In the rows, 128 means zero.
The rows of A fall into several groups, which share some directions, and each row is roughly a mix of its group's hidden directions.
A (140 x 10):
[[135  81 135 142 142 132  98 150 101 166]
 [168 121 136  84 133 135 102 144  97 101]
 [166 133 107  81 131 157 110 119 131 157]
 [155 130 143 122 148 124 143  99  67 134]
 [ 92 125 184 125 160 132 126 156 127 121]
 [164 127 130 103 128 123 172  90  97 135]
 [145 139 135 101 107 129 144 113 192 120]
 [110 103 153 164 117 143 139 135 166  89]
 [152 173 130  94 114 163 116 151 132 148]
 [ 90 125 139 164 146 167 117 135 114  93]
 [111 164 112 112 135  96 109  89 137 161]
 [124 174 144  98 138 138 153 157 103 103]
 [ 86 176 146 146 133 101 138 147 111 118]
 [122 162 165 101 112  94 128 139 155 101]
 [114 120 113 117 164  96  80 107 140 149]
 [113 145 148 169 102 121 123 177 149 134]
 [127 128 176 122 156 120 132 180 142 115]
 [110 125 134 169 137 162 160  99 152 104]
 [117 106  81 130 113 114 110  92 163 111]
 [ 97  90 149 118 161 104 168 122 126 137]
 [148 131 141  79 123 130 177 129 151 145]
 [107 136 166 150 143 146  96  89 155 129]
 [112 101 177 111 141 142  83 119 123 120]
 [136 129 122 116 115 160 165 172 140 166]
 [144 103 107 148 110 158 152 116 133  77]
 [ 91  94 145 112 141 148  93  91 127 123]
 [155 106 129 143 100 142 102  98  86 106]
 [133 167 115  95 136 160  93 118 141 158]
 [133 103 172 121 141  94 130 175 124 140]
 [140 165 132  79 135 168 128 147 139 141]
 [128  71 151 107 163 136 115 104 133 136]
 [ 66 125 121  97 146 109 135 134 118 152]
 [118 154  96 101 131 114  79 141 147 103]
 [117 181 121 105 148 149 114 141  89 138]
 [115 157 102 147  72 111 122 142 140 107]
 [151 122 116 153  98 132 168  90 111 153]
 [ 97 135 132 100 167 122  98 119  90 149]
 [145 100 163 127  99  91 152 153 107 140]
 [ 85 132 133 112 159 110  75 130 130 129]
 [153 144 106  83 117 111 133 157 151 160]
 [162 134 121 180 116 107 107 134 162 119]
 [ 86 101  95 108 109 133 159 104 125 107]
 [100 105 146 140 136 160 169  94 107 124]
 [154 153 161 133 165 106 102 117 159 110]
 [124 120 161  96 146 117 118 108 140 182]
 [121 133 116 148 106 179 165 101 117 108]
 [112 101 163 127 107 112 160 127 126 176]
 [145 144 108 132  88 137 172 163 108 118]
 [143  90 184 128 109 141 129 112 103 120]
 [129 123 118 129 112 102 177 175 143 108]
 [152 167 109 159 124 103 117 163 137 100]
 [150 155 119 137  98 128 160 175 109 108]
 [144 119 124 156 104 172 139  80 127 145]
 [146 144 118 106  90 121  89 153  91 131]
 [ 92 124 138 176 124 127 107 135 159  94]
 [150 167 136 101 150 147  87 138 154 142]
 [138 149  72  94 116 146 134 136 108 152]
 [115 160 116 109 137 155  86 134 147  87]
 [135 165  85 117 129 117 134 110  79 129]
 [118 195 133 125 113 137 127 163 139 131]
 [148 122 143 129 111 170 108 172 158 144]
 [ 97 157  90 147 128 164 130 100 147 143]
 [165 110  80 127 108 107 129 101 112 148]
 [109 133  81 114 178 138 142 128 155 121]
 [120 147  80 113 168 129 146 118 157 148]
 [110  84 177 158 120 124 121 123 124 103]
 [155  84 110 133 123 152 153 123 108  88]
 [128 158  84 169 100 151 110 131 118 128]
 [131 163 128 100 132 111 102 123  72 139]
 [109  78 158 142 128 118  95  97 115 133]
 [137 137 156  97 131 155 162 150 141  85]
 [123 120 170 154 174 126 155 108 122 148]
 [136 167  97 125 116 152  88 106 100 121]
 [121  89 187 126 134 102 134 148 131 120]
 [ 94  96 137 122 144 112 154 143 169  98]
 [ 90 117 104 179 127 128 124 115  92 121]
 [140 151  95 162  99 130 132 150 116  85]
 [137 162 158 165  81 128 120 142 124 112]
 [138  96 147 117 123 132  78  94  97 133]
 [128 127 136 176 114 142 174 127 138  93]
 [124 113 102 118 111 135 116 144 195 129]
 [ 87 133 123 152 105  90 107 166 132 115]
 [162 152 117 116 106 106 100 178 134 127]
 [147  90 156 153 135  97 128 140 162  99]
 [139 102  94 106 137 158 113 136 169 158]
 [177 118 135 143 118 115 162  96 101 111]
 [119 117 160 148 120 146 156 163 142  82]
 [130 143 117 171  95 160 133 172 127 135]
 [162  82 120 100 136 109 140 136 163 144]
 [ 99 158 144 150 126  97 104 153 130 168]
 [163 144  96 130  92 118  87 123 114 148]
 [112 165  80 141 157 128 112 115 159 130]
 [110 105 147 148 165 151 124  87 152 108]
 [ 78  97 141 130 150 112 133 119 151 163]
 [148 129  70 116 101 127 129 106 101 147]
 [178 116 160 101 149 109 112 114 148 112]
 [ 96 108 140 171 132  87 119 142 107 108]
 [132 145 189 152 149 148 142 140 111 114]
 [108  77 159 147 145 108 104 107 145 130]
 [159 124 108 139  86  91 119 167 133 126]
 [122 172 134 121 165 165 122 100 102 132]
 [159 107 150 113 152  94 147 103  90 127]
 [ 94 111  89 122 141 149 149 116 102 166]
 [153 132 122 111 134  75 116 147 121 172]
 [116 172 111 102 157 116 115 154 161 146]
 [105 100 136  90 146  91 160 151 132 144]
 [143 152 119  99 140 108 132 150  74 154]
 [105 132  91 106 111 154 169 127 128 164]
 [149 150  93 111 126 150  97 109  88 149]
 [113  85 142 172 123  91 140 134 130 105]
 [120 121 121 154 118  83 102 127 132 179]
 [ 99 110 163 133 144 173 160 117 127 108]
 [ 86 149 122 141 103 172 113 152 131 106]
 [ 93 123 107 181 129 133  98  99 127 126]
 [156 120 103 159  72 135 153 131 135 123]
 [131 104 115 119  96  83 121 151  95 155]
 [157  98 121 154 123  80 124 117  95 112]
 [112 145 170 110 137 130 182 142 110 140]
 [ 78 180 128 150 138 126 110 118 127 125]
 [152 143  73 132  89 124 118 105 129 142]
 [161 149 126  97 129 102 122 172 148 156]
 [108 115 126 143 153 105  95 123  90 170]
 [149 113 152 143 123 138 139 143 190 107]
 [131 178 148 144  83 155 137 132 131 143]
 [111 121 171 154 117 128 122 171 165 132]
 [128 189  90 136 118 145 112 140 140 120]
 [167 130  99 104 122 176 135 121 143 155]
 [149 159 101  80 120 150 125 159 110 130]
 [122 158 110 109 140 111  67 149 133 124]
 [ 91 125 147 119 164 168 146 126 162 118]
 [118 155 104 123 129 178 117  83 126 118]
 [152 125 114 145 125  72 128 154 164 138]
 [143 181 150 136  94 150 124 152 140 110]
 [164 115 143 162 120 106 152 104  98 100]
 [157 118 119 178  82 135 145 135 136 113]
 [132 182 143  83 126 113 142 139 150 137]
 [125 140 157 105 158 180 136 116 157 138]
 [154 137 120 105 101 149  82 115 105 158]
 [158 107 118 121 103 126 111 113 179 161]
 [107 149 124  69 150 144  95 128 121 128]]
Each list below has one row that fits no group; the rest each fit one group, if only roughly. Name that row.
  * k_121: [158 154 143 111  94 143  97 152 102 103]
  * k_830: [114 161 106 114 167 136 127  81 122 150]
  * k_135: [101 159 114 158 117 132 149 115 119  76]
  * k_707: [165 167  94 164 118 131 118 103 123 139]
  * k_603: [173 182 138 102 134 136 127 148 134 121]
  * k_569: [118  86  85 144 113 154  97 109 135 124]
  * k_154: [125 101 140 109 160  90 139 121  82 145]
  * k_723: [119 113 170 138 161 116 131  84 154 144]
  * k_599: [ 98 103 131  86 139 101 107 151 163 126]
  * k_530: [138 110 135 119 126 100 104 136 127 193]
  * k_377: [102  74 115 122 133 166 137 106 108 127]
	k_569
  * k_597: [138 123 117 136 126 123  85 136 122 191]
  * k_989: [159 169 108 127 133 119  88 105 118 157]
  * k_998: [163 147 179 120 132 129 154 100 135 107]
  * k_131: [129 162 133 126 118 175 135 149 155  88]
  * k_763: [ 99 103 173 109 133 104 130 166 143 140]
  * k_361: [120 136 129 165  74  98 123 140 103 141]
  * k_559: [157 112 152 122 134 113 135 121 124 192]
  * k_653: [ 76 150 144 160 125 136 138 158 101 130]
  * k_66: [152 112 107 144  94  91 137 109 166 147]
  * k_942: [117 107 123  63 127 143 116 132 153 149]
  * k_209: [ 85 139 129 163 137 138 137 107 122  79]
  * k_116: [131 155 100 177 116 127 153 144 157 149]
  * k_294: [ 90 149  80 104 139 130 116 149 144 152]
  * k_717: [167 113  99 134 106 115 104  86 143 106]
  * k_492: [115 128 129 159 124  92 120 167  94 162]
	k_116
  * k_523: [134 119 144 133 169 176 100  97 137 134]
  * k_920: [169 134 119  89 122 137 115 156 120 170]
  * k_557: [178 110 103  88 113 110 146 109 125 131]
  * k_600: [135 125 143 100 110 129 159 189 131 113]
  * k_412: [134 144 107 134 114 179 103 100 163 126]
  * k_986: [ 97 162 140 153 134 148 129 172 100 113]
  * k_343: [123  91 130  80 138 109 108 164 108 127]
  * k_907: [156 124 153 143 141 184 158 130 148 128]
  * k_792: [148 129 107 105 157  97 158 125 143 172]
  * k_373: [ 79 120 156 148 165 151 122 151 144 127]
  * k_6: [123  96 131 175 121 101 157 136 103 155]
  * k_601: [110 150 152 101 186 142 136 129 151 120]
  * k_31: [127 147 133 109 127 111  85 182 122 149]
	k_6
  * k_35: [110 140  72 168 135 119 137 123 134 100]
  * k_320: [127 167  78 128 129 128 122  88 110 144]
  * k_410: [109 139 146  93  99 165 136 171 118 133]
  * k_284: [133  77 109 157 113  93 141 134 154 118]
  * k_855: [ 79 111  87 136 115 127  91 128 117 140]
  * k_709: [144  86 127 140 156 135 177 117 106 146]
  * k_967: [103 137 122 146 143 159  74 133 119 160]
  * k_474: [105  89 151 103 127 121 104 162 156 106]
  * k_936: [119 161  76 125 134 158 143 115 108 155]
  * k_384: [193 113 109 115 122 136 134  97 136 117]
	k_936
  * k_350: [133 129 101 111 130 107 153  92 113 179]
  * k_698: [132 187 139 106 148 151 121 129 159 142]
  * k_301: [156 163 160 151 112 170 136 132 149 113]
  * k_784: [163 178 135 106 107 153 139 117 102 131]
  * k_807: [130 131 103 122 134 143 166  88 147 171]
  * k_553: [133 122 153 176 129  97 102 146 108  98]
  * k_419: [122 127  82 136  88 153 140 107 149 155]
  * k_953: [136 140 154 172 136 107 149 130 157  87]
  * k_364: [105 186 110 140 103 122 118 110 154 136]
  * k_203: [137 146 106 111 115 156 131  90  90 163]
  * k_53: [143 132 134 117 118 146  90 134 168 177]
  * k_865: [146 163 137 103 162 121  91 133 124 166]
  * k_428: [130 134 108 145 110 173  92 106 110  96]
	k_419
  * k_964: [130 149  77 163 134 130  96 103 125 110]
  * k_609: [150 112 147 147 137 113 141 108 143 190]
  * k_40: [148 173 110 173 139 138 153 124 121 104]
  * k_657: [111 167 104 106 131 153 112 111  82 116]
  * k_687: [110  89  70 122 126 118 131 128  99 134]
  * k_554: [119 146  91  92 106 150 113  97  97 139]
  * k_655: [126 152 138 106 149 167 104 170 106 146]
  * k_994: [106 153 131 118 163 106 122 182 142 141]
  * k_84: [129 154 175 151 140 126  94 159 138 108]
  * k_868: [129  71 142 140 133 165 122 118 154 105]
  * k_260: [120 118 153 149 121 180 120 155 159 104]
  * k_201: [121 123 130 164 109 179 125 135 152  92]
	k_994
